(in the rows, 128 means zero)
Families of rows that turns and mirrors carry onto each other, the same ones carrying the whole set onto itself: the rest of each named row's family, in list order:
5 families of 4 rows:
Z63: [142 132 126 120 150 115  97 131 114 130 110 109 116 154 121 127 140 143
 107 151 148 173 112 135]
Z765: [114 131 148 110 134 130 104 109 104  93 135 149  97 139 123 130 130 148
 143 128 146 161 129 152]
Z211: [ 87 107 120 117 136 112 113 115 131 114 122 131 114 123 110 129 129 149
 134  66 129 166 133 115]
Z739: [133 131 132 115 146 102 100 132 109 130 125 114 121 138 111 110 121 145
 126 160 157 168 113 138]
Z179: [111 128  92 111 149  81 119 120 128 146 146 108 122 136  99 129 120 131
 117 111 124 177 111 129]
Z737: [101 115 116 102 115 113 150 125 140 123 121 111 123 133 132 135 124 138
 148  95 137 159 140 116]
Z859: [124 133 145 111 111 139 129 116 122  95 138 136 105 142 140 148 124 129
 130 111 140 156 121 131]
Z570: [123 151 141 107 141 137  99 116 120 100 122 140  92 134 113 135 141 138
 143 111 139 150 131 151]
Z184: [ 96 111 106 124 143  79 119 127 104 145 151 114 116 134 109 125 123 120
 117 118 135 171 112 124]
Z240: [119 137 145 110 145 139 105 112 117 100 126 131 104 149 126 149 147 153
 130 113 150 156 136 158]
Z777: [145 136 135 104 119 117 121 133 131 128 112 112 131 143 133 125 123 133
 132 142 158 153 121 123]
Z896: [121 131 151 114 136 136  89 111 124  94 120 149 112 132 116 131 130 155
 130  96 148 157 127 137]
Z940: [124 120 112 116 116  97 133 123 121 136 147 117 127 145 133 140 116 111
 109 118 131 168 105 112]
Z188: [112 113 109 124 143  84 101 124 124 145 137 116 135 131 103 125 119 133
 103  95 137 170 108 112]
Z856: [ 76 106 117 111 135 107 127 118 114 115 124 128 100 127 117 124 135 144
 156  94 130 165 143 130]
Z480: [148 145 119 108 145 107  91 124 120 129 115 124 113 145 108 116 129 136
 121 149 136 171 107 135]
Z688: [ 83 107 111 116 142 119 131 118 125 112 120 116  99 141 122 142 144 154
 133  87 122 178 140 129]
Z609: [108 115  97 117 150  82 118 121 118 152 139 105 127 150 116 141 139 130
 106 109 134 172 120 131]
Z229: [145 132 138 119 143 111  81 125 123 125 115 125 131 137 108 114 122 148
 109 130 155 166 106 125]
Z713: [ 83 124 111 114 143 119 131 124 131 110 128 118  91 123 104 135 131 142
 143  83 119 169 134 129]

The rest of the family of Z688: Z63, Z240, Z609
The rest of the family of Z856: Z765, Z739, Z184
The rest of the family of Z777: Z737, Z859, Z940

